Each row is where one point has got to under a steady rotation. How many ticks took it there?
The counts run from 0 to 314.
[ 73 121 129 107 128  96 166 152  92 130 114 122 144 154 121 187 134 122
 103 128  76  98 124 127  99 128 108 149 155  69 147 133]  17
[113  85 122  93 132  96 186 112 127 147  94 127 142 150 125 168 155  99
 138 134 141  97  77 136 124 125  86 123 156 129 114 161]  201
[118 187 135 162 119  91 129 100 153 135 141 124 136 152 150 137 118 113
 132 108 166 111  95 131 137  75 116  67 151  78 107 116]  36
[104 187 129 135 137  99 161 105 114 113  94 119 116 166 145 149 111 109
 118 118 170 114  99 129 112  90  94  93 157  88 106 159]  40
[105 155 149 155 113 109 149 150 119 125 156 151 127 130  70 170 124 142
  75 136  87  78 135 140 110 116 144 122 147  78 146 156]  261
[121 171 127 130 130 107 122 146 136 117 132  70 113 124 168 122  97 134
  80 124 143 151 153 114 138  93 110  92 131 102 123  60]  28
[112 132 117 140 125 114 143 164 154 153 153 108 128  92 128 173 109 146
  83 153 100 109 145 122 115 109 153  93 137 115 135  38]  238
[161 119 115 134 138 113 128 117 158 154 159  98 103  87 120 136 135 149
  83 144 137 122 158 115 131  89 129  86 187 175  84 116]  181
[156  99 150  93  96 109 179 119 162  96 128 128 144  98  99 134 153 132
  73 141 132  88 156 146 172 133  94 140 137 131 141 127]  195
[125 142 150 131 100  77 109 133 132 114 183 117 138 133 120 121 147 142
  62 114 103 103 167 152 154 102 131 134 154  72 148 156]  156
[117  76 123 113 145  58 129 123 111 156 147 112 131 144 127 132 164 119
 121 116 136 109 109 152 115 105 107 112 175 118 116 196]  179
[ 91 147 125 113 155  71 128 139  90 138 123  73 112 152 159 114 108 102
 103 113 154 158 115 132  96  99 103  94 138  86 115 150]  149
[ 72 131 107 124 143  85 157 132 115 154 104 111 144 167 158 177 127  90
 139 124 136 112  89 124  88 107 110  98 151  82 124 117]  18
[157 190 128 152 110 127 144 112 153 104 140 135 104 101  79 154 118 146
  61 155 138 111 173 117 131 105 131 107 165 128 119 134]  164
[106 148 118 116 105  96 101 164 128 144 170  97 139 119 110 143 125 116
  59 150  82 148 162 116 113 116 150 135 142  81 161 127]  25
[105  84 124  81 128 110 180 142 103 159  93 114 124 129  96 174 129  98
 114 152 100 131 104 124 110 127  96 139 157 141 113 172]  205
[139 159 125 134 131 101 139  98 158 146 113 130 121 129  97 129 124  85
 116 147 190 129  91 131 118 100 112  66 142 137  95 181]  289
[130 100 132 108 114 106 140 135 148 184 134  89 134 114 141 120 115 100
 134 127 126 163  84 127 155  88 114  71 123 140  95  84]  215
[ 88  89 129  77 123  92 183 145 115 132  94 111 152 145 117 157 127  83
 109 144 119 128  95 135 111 139  88 132 118  91 148 140]  109
[161 109 124 127 154  92 150 137 145 107 143  96 110  85 126 146 134 181
  66 139 144  96 180 137 124 114 111 111 171 152 121 104]  177
[109 165  91 129 126 106 114 140 157 139 156  84 130 118 163 146 119 124
  75 158 133 145 176 103 115 111 143 121 145  94 145  76]  24
[100 122 134 107 105 106 170 149 137 107 126 129 161 135 114 173 139 128
  78 139 100  84 141 145 136 135 118 153 122  64 176  99]  12
[ 90 155 114 123 105 114 124 125 124 193 130  88 137 154 142 142 111  82
 134 132 107 163  87 102 133  85 120  85 148 101  95 113]  123
[ 93 137 122 116 125 101 163 143 141 167 102 120 139 130 110 156  97  74
 130 147 136 137  62 132 104 119 114  73 102 101 128 101]  232
[141 173 115 131 149 102 142 128 148  91 129 109 121 105 121 143 118 138
  56 155 172 110 173 125 104 124 121 116 146 111 151 109]  46
[156 147 119 106 100 106 122 106 155 115 162 109 130 111 112 114 149 127
  51 154 138 128 182 121 154 119 116 145 168 113 139 176]  64
[134 174 111 134 158  90 150  95 155 114 108 116 117 141 131 128 115  93
 102 145 212 120 116 128 106 108 103  76 145 122 122 147]  167
[104 140 157 141 107  71 114 127 116 145 161 125 134 152 104 127 135 117
 103 102 106 109 105 156 136  86 118 100 151  76 118 189]  157
[123  92 164  86  96 113 180 121 110 155 112 111 136 141 105 135 129 107
 133 107  79 129  86 141 166 104  90 118 141 125  89 157]  96
[101 133 145  99  76 114 156 153 143 138 134 138 161 134  76 149 128  88
  90 151  86 126 107 140 141 132 130 135 106  72 159 131]  8
[124  89 114 100 125  92 131 112 129 190 132 100 131 127 129 138 151  86
 137 135 131 147  93 119 127 100 104  98 168 146  84 175]  306
